[[109 157 116 115 133 150 121]
 [105 152 115 111 133 152 120]
 [133 143 111 134 124 153 103]] value 124

[143 105 134 118] value 105

[[155 115 133 133 131 131]
 [152 112 134 135 132 129]] value 135

[[131 131 125 126 131 139]
 [144 142 117 112 125 130]
 [153 136 119 121 121 139]] value 121

[129 133 126 102 131 138] value 102

[[137 129 138 134 104 118]
 [116 129 130 119 100 134]
 [139 122 124 147 100 116]] value 147

[148 114 108 155] value 114

[142  99 136 116 154 124] value 116
---
[[102 102 149 133 138]
 [148 146 109 112 120]
 [132 121 134 125 122]] -> 149

[[114 119 103 136]
 [140 129 124 110]
 [151 134 137 114]] -> 103

[[116 123 118 134 124 113]
 [129 107 124 131 128 108]
 [139 144 135 105 145 152]] -> 118

[[105 126 140 143 134]
 [137 144 112 113 139]
 [114 126 135 139 143]] -> 140

[[118 118 121 138]
 [106 105 117 154]
 [128 128 128 128]] -> 121

[[103 144 137 139]
 [118 125 157 127]
 [132 144 102 142]] -> 137
---
[[130, 127, 132, 143, 119, 124, 149], [132, 132, 118, 147, 120, 125, 150]] ⇒ 130
[[138, 134, 138, 128, 140, 141, 136], [123, 132, 118, 123, 106, 128, 125], [136, 138, 136, 127, 133, 144, 137]] ⇒ 138
[[149, 129, 141, 129, 106, 131], [130, 127, 139, 127, 126, 120], [130, 130, 129, 123, 130, 131]] ⇒ 149
[129, 154, 152, 132, 153] ⇒ 129
[140, 129, 100, 112, 134, 133, 138] ⇒ 140
[142, 153, 107, 110] ⇒ 142
[[132, 133, 127, 156, 135, 139, 118], [120, 132, 127, 152, 130, 133, 123], [126, 106, 128, 134, 126, 129, 128]] ⇒ 132
[146, 127, 110, 151, 123, 124, 134] ⇒ 146
[[123, 112, 132, 139, 122, 149, 121], [126, 112, 121, 133, 129, 131, 123], [133, 112, 121, 118, 135, 140, 132]] ⇒ 123
[132, 121, 138, 105, 124] ⇒ 132
---
((134, 127, 129, 129, 127, 126), (126, 153, 128, 146, 138, 123))
138
((111, 124, 154, 119, 118), (131, 135, 123, 137, 128))
137
((129, 149, 124, 103, 102, 100), (128, 128, 128, 128, 128, 128))
128
((102, 105, 135, 143, 122), (98, 140, 112, 131, 132))
131
((149, 107, 149, 107), (141, 115, 126, 143))
126
((119, 112, 137, 117, 114, 151, 142), (120, 122, 146, 136, 134, 137, 157))
137
((129, 136, 144, 134), (122, 136, 152, 136))
152
---
[[142 157 102 134]
 [149 129 101 128]] -> 129

[125 129 128 150 128 131 140] -> 129

[[122 132 118 136 138 126 139]
 [138 145 139 137 106 137 134]] -> 145

[124 151 123 149] -> 151

[[130 126 122 134 116 124]
 [152 114 137 149 127 143]] -> 114

[123 114 122 144 150 124] -> 114

[129 143 146 157] -> 143
---
Q:
107	121	131	134	139
119	115	113	127	117
151	136	143	124	113
A: 136

Q: 99	144	118	123	137	126	128
A: 123

Q: 131	133	150	142	151	122
A: 150

Q:
129	128	127	127	128	128	128
148	122	132	150	118	123	111
A: 150

Q:
150	147	120	128
148	143	122	128
133	130	128	127
A: 133

Q:
133	124	136	120	145	112	129
131	130	114	151	121	139	144
137	125	139	120	147	114	129
A: 120

Q:
130	123	126	125	136	129	134
127	101	130	117	137	132	130
A: 117

Q: 129	138	105	102
A: 129
---
[[124 141 134 129 104]
 [140 120 134 135 145]
 [118 134 131 129 121]] yields 118

[[120 130 127 125]
 [136 126 134 141]
 [135 128 156 133]] yields 135

[[128 131 130 132 126 127 128]
 [131 135 128 132 116 115 132]
 [134 125 145 121 102 139 119]] yields 134

[[121 134 124 153 126 128]
 [116 138 149 119 118 116]
 [136 126 132 116 127 128]] yields 136

[[129 130 120 123]
 [155 132 108 130]
 [132 134 122 123]] yields 132

[[118 137 117 121 132 130]
 [142 150 120 133 132 127]
 [119 117 143 125 139 116]] yields 119

[[134 110 114 121]
 [124 131 131 102]
 [119 127 125 108]] yields 119
---
[[150 121 143 122 129 125 130]
 [153 121 136 123 128 126 120]] → 136

[[128 124 129 133 106]
 [155 154 112 153 137]
 [145 153 129 115 121]] → 129

[[102 144 128 107 157 142]
 [142 140  99 137 137 137]] → 99

[[147 150 119 129 125 109]
 [152 147 123 125 120 109]] → 123

[139 151 140 130 122 109 131] → 140

[127 105 137 147] → 137

[[127 122 146 116 148]
 [102 129 112 142 117]
 [157 137 127 114 119]] → 127
---
[150 151 133 113 136 133 116] ans = 151

[[127 139 129 146 156]
 [142 149 135 111 126]
 [144 144 150 130 104]] ans = 139

[[126 113 123 142 103 151]
 [128 148 135 111 155 104]
 [129 142 132 113 152 103]] ans = 113

[134 129 152 122] ans = 129

[107 135 121 111 116] ans = 135

[122 119 147 115 100] ans = 119
---
Input:
[[141 105 129 124 103 104]
 [147 136 105 139 121 129]
 [108 149 100 150 110 141]]
Output: 121

Input:
[[118 124 126 127]
 [117 106 126 132]
 [133 132 120 140]]
Output: 126

Input:
[[106 128 133 149 129 131]
 [128 125 128 119 130 132]
 [130 124 135 114 121 123]]
Output: 130

Input:
[[124 129 117 135 103 135]
 [110 132 121 122 106 135]
 [107 133 140 116 133 121]]
Output: 106

Input:
[[136 129 130 129]
 [ 98 129 129 135]
 [104 125 127 134]]
Output: 129

Input:
[[135 139 102 131]
 [135 139 102 131]
 [134 139 102 131]]
Output: 102

Input:
[[128 111 118 132 125 118 134]
 [129 154 141 121 129 143 118]
 [143 141 116 123 126 140 119]]
Output: 143

Input:
[[119 113 143 115 126 132 139]
 [151 156 117 153 128 114 143]
 [134 130 120 154 123 129 145]]
Output: 114
---
[129 138 147 143 121 102 134]
143
[113 108 137 151 112 120 149]
151
[104 107 120 130 150 145 153]
130
[129 112 131 103 141 126 130]
103
[144 147 136 150 143 120 128]
150
[112 136 131 105 114 137 117]
105
[127 132 128 133 153 131 135]
133
[114 142 125 127 132 121 106]
127
[103 117 149 122 118 143 128]
122
[116 133 121 124 112 152 137]
124
